rotation steps, each row followed by its count of steps:
The counts run from 0 to 1037.
[-12 -12  -8  -4  20  -1   7   9  10   4   4   5   8   1 -21  10  -6  -6
  -4 -10 -13   1   1  14  18 -18   5   6  -3  13  -8   3   3 -14  23  -4
  -6   0   0 -20 -18   1   5   9  -6  -5  18  14   8   8 -12 -16  -5 -15
   8  -1 -10   5   0  -3 -20   2   7   2  -4 -14   1 -14   3] | 181
[ -9  -6  -8   1  14   6   3  -5  13  11  11  -9  -7  -8   5  20  -9 -13
   9 -10  -1   7   4  20   7 -10   3   9   3  14  -4   7  -2  -7  24  14
 -14   0  -5 -23 -19 -11  -4  -6  -3 -10  19  -1  -1   6  -9 -12  -6 -10
   5  10 -11   2  -4 -20  -8  21   8   8   2   4  -6   1 -12] | 581
[ -8  -8   0 -13 -12   4   2   7  16  -2   8   5   5   5 -13  13 -23   5
  14   1 -10  -4   1   8  10   3   4   2  13  18  -5  27  -2 -18  14  13
 -10   3 -24  -3 -33   8   2  -9   7  -9   6   6   3   4  -1  -1 -10 -11
   9 -17 -10   0  -4  10 -12   4   7   1   3   7  11  -9  -1] | 67
[ -3  -5 -11   4   8   6 -10   3  11  15  16  -1   1 -14  -4  26 -16  -3
   5  -3  -8  -4   8  21  -4  -9   7  19  -9  15  -3   8  -3 -12  17  14
 -15   4 -10 -12 -23 -11  -3  -8  -1 -10   9  -1 -10  11  -5 -17 -20  -7
  -1   8 -11   5 -10 -12  -2  20  11   7   4  -2  -1  -9  -2] | 582
[ -6 -24 -12 -18   3  -7  10  -4   2  -8  -8 -15   6   6 -23   5  -3   0
   8 -13  -7  -5 -21  16  16 -14  -6   2  14  23 -10  -4   2 -11  30  -3
   7   7  -6 -11 -10   1   2   4  -1 -16   3   7   1   1  -1  -6  -9 -17
  10  -1 -12 -11  -2   1 -15  -3   6  10   0  -7 -10   7   4] | 807
[  3 -12  12 -15  -6   7  21   9  11 -11   5 -10   3 -15  -9   7  -4   3
   2  -5  -1  -5  -8  21  25  -6   7  -3  17  16  -9  14  16   6  19  -2
   3   9 -12   1 -20  -1  -5  -4  -2   2   6   8 -23  13   4  -1 -12 -17
  -1 -15  -1   4  -9  13  -5  -8  15   9  12  -5  -4   3   1] | 63
[-11 -15   7 -13   4   0   7   5  15   9  21   6  -5  -7  -5   6 -10  -2
  11   5   4 -11  -3  11  16  -1 -15  -9  17  26   5   4  -2  -2  14  12
   4  18 -14   0 -14   6   7  -3   1   3  10  13  -9   0 -14 -22 -16 -19
   0   5   4  28 -16   9  -7   0  11  11  10   5  10   3  -4] | 100
[ 12   5   8 -12   1  10  17  -1   8   3  -7  -3  15  -5 -11  17  -4 -21
   9 -13 -10  11   5  17  13   8   3   8   5   7  -4  19  11   2  24   4
 -15  -4  -4 -29  -9   3 -13   0  -2  -2  12   2  12   6   3  11   0  -7
   4  -3  -7   0   3  -6  -9  12  11   4   7  10 -23  -1  10] | 142
[ -7  -6   8   7  13   1   1  12  12  -3   9   1  15  -6  -8  10   3 -14
  10 -10   2  14  -3  15  28  -5  -5 -10   8  17   9  16  -9  -1  18   9
 -13  -4   6  -4 -13   3  -4   8  10   6  15   0  13   2 -11  -3  -3  -7
  20  -5  -5  17  -4   5 -17   6   7  17   0  14  11   5   2] | 727
[ 13  -7   5  -1  11   0   6   6   7   3  11  -3  -5 -18  14  13  -4 -11
   3  -7  -6   6   1  34  10  11  -6  -1   8  19  10  -6   3  14  19  22
 -13  13 -17  -3  -7 -12  -3  -6   2   6   5 -16 -10  22  -3  -3 -14  -6
  -8  15   7   5  -8  -3   4  10   8  14  17   8  -3  -8   1] | 849
[  8  -6   5  -8   6  -4  -4  17  23  13   9  -5 -15   2  -1   6   1 -20
  -1   3 -16   0   9  10  16   8   1   3  19  19   4  18   1  -4   7  21
  -3  24 -13  -1 -11 -11  16  -8  21   3   4  -6   5  18  -4  -9 -11 -13
   7   0   1  -2 -12   4 -10  17   6   3  11  21  -2  -7   1] | 915
[-13 -21 -12 -10  -8  -9   7  -7  -8  -8   0  -3   4   0  -4  10 -12   9
  12 -12  -5   3 -11  27   9  -5  -5  -2   2  26  -1 -14  -2  -9  18  10
  -9   2 -27 -12 -21   5   0  -3  -4 -14   1  -2   7  19   8 -12  -7 -10
   0  -4 -14 -11  -3   7  -7   5   9  12  -4  -3   9  -8  -4] | 332
[ -4 -17  -3  -2   7  -5  16  -4  11   2   8  13  -6  -2  -2   8   0   2
  20  -3   0  -1 -10  22  19   8 -17 -12  14  10  13  10   9  12  19  19
  -6   2 -21   0 -21   6  -4  -4  12   7  -2  -3  -3  -4 -10 -13 -13 -10
   2   3  -5  16 -10   9  -2  -1   6  10   4  13   5  -7  -4] | 576
[ -4  -8   4  -6  -7  13   6   4  16  -2   7   7  10   2 -21  11 -18  -5
  15   5  -5  -8   4   4  15   1   9   2  15  14  -3  32   0 -10  14   7
  -9   1 -17   3 -30   9   1  -5  13  -3  11  11   1   2  -2   2  -8  -8
  14 -17  -8   2   1   8 -12   3   4   0   1  12   2  -4   1] | 891
[ -3 -12  -7  -4   5  -7  -1   0   1  -3   8  10  18  -7 -12  14 -17   5
  17 -13  -6  -5  -8  17   6  -9  -9   2 -15  23   1  -7  -7 -17  22  10
 -18   0 -10 -14 -15   3   3   9  -7  -6  14   3  15   3  -8  -9 -13  -7
   2   4 -17  13  -6   0 -14   7   4  12   8  -2  11 -11   9] | 795
[  2   2  15   5   4  12 -10  12   8   0  23   0  12 -19   3   7  -6 -17
   8  -2   5   5   2  14  17  -3  -4   0   3  22   8   1 -17  -3  15  13
  -9   4   6   7  -9  -3   0   1   4   6  16  -5  -1   9 -11  -5 -14  -8
   4   8   5  24 -13   3  -6  12   9  18  18  16   9   3   5] | 37
[ 22   4  10 -16  11  -3   7  13  22   2  -6  -9  -5  -8 -19   8   5 -15
  -8  -6 -29   0   4  14  24   6   6   6  14  13  -7  13  16  -8  12   1
  -2  15  -1  -5  -1  -4  16   3   8  -4   9   1  -1  16  -7   5   1 -17
   0  -4   6  -4 -10   8 -15   2   5   4  17   2 -20 -11  15] | 290
[-13 -18   4  -6  -5  -3  -6   4   0  -9   1 -18  11 -10  -7   9   0 -10
   5  -8   0   7 -16  25  24  -6   1  -5  19  29   3 -15 -17  -3  17   9
  -3   4  -3   6  -6   2  -3   6   9   1   1  -9  -3  15   2  -1  -9 -16
   4  -2  -2  -1  -3   7 -11   6   2  19   6  11  11  18   1] | 398
[  3   0  10  -2   7   2   6  -1   1  -1 -11   8  11  -6   4  18  -8   2
  10 -14  -5   5  -3  27  14  23   3   1   2  10  17  -1   1   0  17  16
 -15  -3 -13  -9  -1  25  10   5   6  -6  20   3  14  14  -6   0   3 -21
 -11   1   4  16  -5   5  -6  10   5  16  13   4  10 -12   2] | 763
[ 18  -6  -6   0  12  -6   9   1  12  -2  -4  -4  -6  -7  -5  18   6 -10
   1  -7 -19   4  -8  25  23  14  -8  -5  11   9   9  11   8  15  18  19
  -8  12  -5  -1  -6  -7 -10  -3  17   6   0 -21  -7  12  -4   2 -11 -12
  -3   1   5   6   0   0  -6  -2   5   9  17  16 -10 -11  10] | 638
[ -9 -16 -12   6  14   6  -1  -2  12   3  16   0   2  -5  -4  13  -1  -7
   5   4  -9 -10  -2  19  14   1  -1   2  15  20  12  -4 -15  10  23  22
  -9   9 -15   7 -18   0 -16  -7  13  10   5 -17  -9  10 -11 -11 -24  -9
  -5  10   2   9   9  -7  -4  -4   1  15   4   8   2 -10  -6] | 98
[  1 -10  -7  -8   6  -2 -17   1  16  11   0 -13  -1  -2  -7  15  -4 -15
   5   2 -15  -4  -4  16   3   4   2   9  11  26   9 -10 -21 -10  17  21
  -7  16 -12   6  -2  -3   6  -1  15  -2   8 -16   4  18  -6 -10 -15 -14
   5  12  11 -10  -5  -6 -10  14 -12  10   9  13  -2  -5   0] | 21
[  3  -3   9  -6   9   1 -10  20  -2  -4   8 -14   6  -9  -4   9   5 -19
  -2 -11  -7  14  -1  21  29  -5   5   2  12  25   5 -13 -19   4  10   2
   3  10   7  -1   4   6   7   5  12  -3  14  -6   8  21   2  -1  -6 -19
   6   4   3   4  -7   6 -10  13  10  19  14   6   7   3   5] | 187
[ 12   0   5  -4   6  14  11   2   6 -10  -6  -9  18 -15 -10  15   1 -14
   5 -17  -8   5   1  26  18  14  14   9   5   5  -3   3   3  10  29   1
 -11   1   4  -2   1   8 -15   1   1   9  18  -7  -8  14 -12   9  -7 -18
  -8  -2  10   9   4   1  -7  -6   2  11  18   6 -11  -4  11] | 1036
[  8  -3  -4   1   7   3  -3   0  -3   6 -10 -12  14  -6  -7  21 -10 -12
   9 -11 -22   1   2  30  -4  20  13  26  -5  10   6  -5  -5  -2  21   7
 -15   3  -9 -12  -1   5   2   0   6 -13  12  -8   4  17  -1  -2 -14 -12
  -4   5  -2  -4  -1  -7  -3  14   0   9  11   9 -15  -9  10] | 833
[  2 -12  -5 -13  12  -4   6   7   3  -8   2  -4  14  -7 -29  11  -9  -3
   2 -11  -7  -8 -14  12  21 -18   0  13  -1  12  -8  -5  -3  -7  23 -12
   5   7   5  -4  -9   6   0  15  -5  -7  12  14  -9   3  -7  -9 -13 -18
   5  -1  -4   8  -4   2 -18 -10   6  13  12 -14  -3  -7  11] | 47
[  9 -11   0  -8   6  -8  11  -7  10  -4   3  -1 -11 -16  15  18  -6  10
  11 -10   1   2 -15  28  10   4  -9 -13   5  19   5  -1   6   4  18  22
 -13   8 -12  -3  -9  -4   3  -3  -2  -4   8  -6  -7   7  -9  -5  -8 -16
  -7  15   0  17 -13   3  -8   9   9  22  16   7   8  -4  -4] | 300
[ 18   2  10  -1   0   5  11   6   3 -15  14 -12  -2 -14   5   5  -4  -3
  10  -8  -9   5  -2  28  27   3  -3  -3   7  20  -6  13   6  15  12  11
  -2   0 -15   5 -15  -2  -8 -14   8  -8  -1 -13  -7  25   7  10  -7  -8
   0 -10   0  -5   0  11   7   8  14   7  12  14  -9 -11   4] | 951
[ -9 -25 -14 -11  12  -7  21  -1  11  10  11  -2   4 -10  -6   8  -6   1
   0  -3  -6  -7  -3  24   6  -3 -10   4   6  16  -4  -1   8  -3  28   9
  -6  14 -24 -14 -15 -14  -2   2 -12   9   0  -2 -14  11  -6 -15 -10  -7
 -10   9  -3   0  -7  -5  -6  -9   2   4   2  -9 -10 -13   2] | 96
[ -1 -23 -11 -16   5  -8   5 -12  19  -1   1   3   1  -4  -8  12   0   1
  12   1   0  -6 -19  15  12   2 -13  -5  14  23  10 -10  -6  -7  25  23
  -9  15 -17   3 -14   3 -10   0   7  10   5  -8  -3  -1  -7  -9 -14 -10
  -4  12   5  11   1   2 -12  -5  -4  15  18   7  11  -2   3] | 710
[ -7 -15  10 -15  -7  10  21   7   1  -2   0  -3  20 -10 -19  10  -8  -9
   1  -5   3  -5  -9  13  15   8   2  12  15  10  -4  10   9   5  29  -5
  -4   5 -11  -7 -10   5  -7   4  -5   9  10  14 -20   5   2  -9 -12 -17
  -5  -5  -2  16  -5   7  -9 -12   7  10   6  -7   0  10  10] | 823
[ -3  -1  10  -1  11  10   4  10  18  12  20  -8  -6 -18  14  13  -1 -17
   6  -7   1  12  15  25  21  -4   4  -8   8  20  -1  13   2   4  18  14
  -7   4   2  -5 -12  -6   1  -9   1   1  17   2  -4  12 -14 -11  -2 -13
   4   4   5  18 -16   0  -4  19  10  12   5   5   3   0 -10] | 102
[ 10  -4  17 -22  -6  10  22   9  -1   1   9  -2  14 -16  -5   5  -6  -7
   7 -11   0  -2  -1  22  17  10  -2   5  14  13  -4   8  14  12  27  -1
   0   5 -16 -12  -6  11  -7  -3 -11   6   9  14  -8  11   3  -3  -4 -17
 -10  -2   0  15  -6  11   1  -6  11   8  13  -7 -10  -2  10] | 275
[ -4 -12   5 -18 -18  -6   8  10  -4   4  13  -4   9   5 -11   1  -7 -17
  10  -4  -6   6   1  14  18   0  -8  -1  17  23  -8  10   5  -5  13  12
  -8  13 -24 -20 -19  -9   3  -3   7  -1  -8   1  13   9  11  -2  -5  -6
   9  -6 -14 -11  -8  12  -9   4   7   2   5  15  -4   9  10] | 405
[-13 -12   6  -8   4   3   3   5   9  -7  12 -10  -3   2  -3   1   8 -13
   5  -3  -4  10  -2  18  34  -5  -3 -14  29  24   7   1 -13   3  17  15
   0   7 -13   5 -13  12  -6  -9  18   1   9 -11   9  20   1  -1   0 -17
  11 -11  -1   2   4   6  -7  -1   3  18   0  12   9  -3  -8] | 264
[  0 -14   3  -4   5  -6  -3  14  16 -13   8   1   3  -2 -20   1  -5   4
  -6  -3 -11  -1 -12  14  33  -7   2 -14  14  20  -2  -2 -12  -6   7   4
  -3  14  -3  16 -15   4   9   8  10   6   0   0  -5  23  -4   3  -8 -10
  10 -16   2   5  -2  21 -13  -9   3  15   9   6  18 -13  13] | 875
[  5  -7 -13 -10   4 -16   4  -3   4   7 -12  -3  -3   4  -4  17   3  -9
   9  -7 -17   6  -6  19   4  10  -9   0   6  20   8   2   9 -10  15  24
 -18  14 -20 -21 -11  -5   9   1  12  -6  -3 -14  18   7   1  -5  -7  -8
   6  11  -7 -12  -6  -6 -14  12  -1   8  11  15  -8  -6   5] | 568
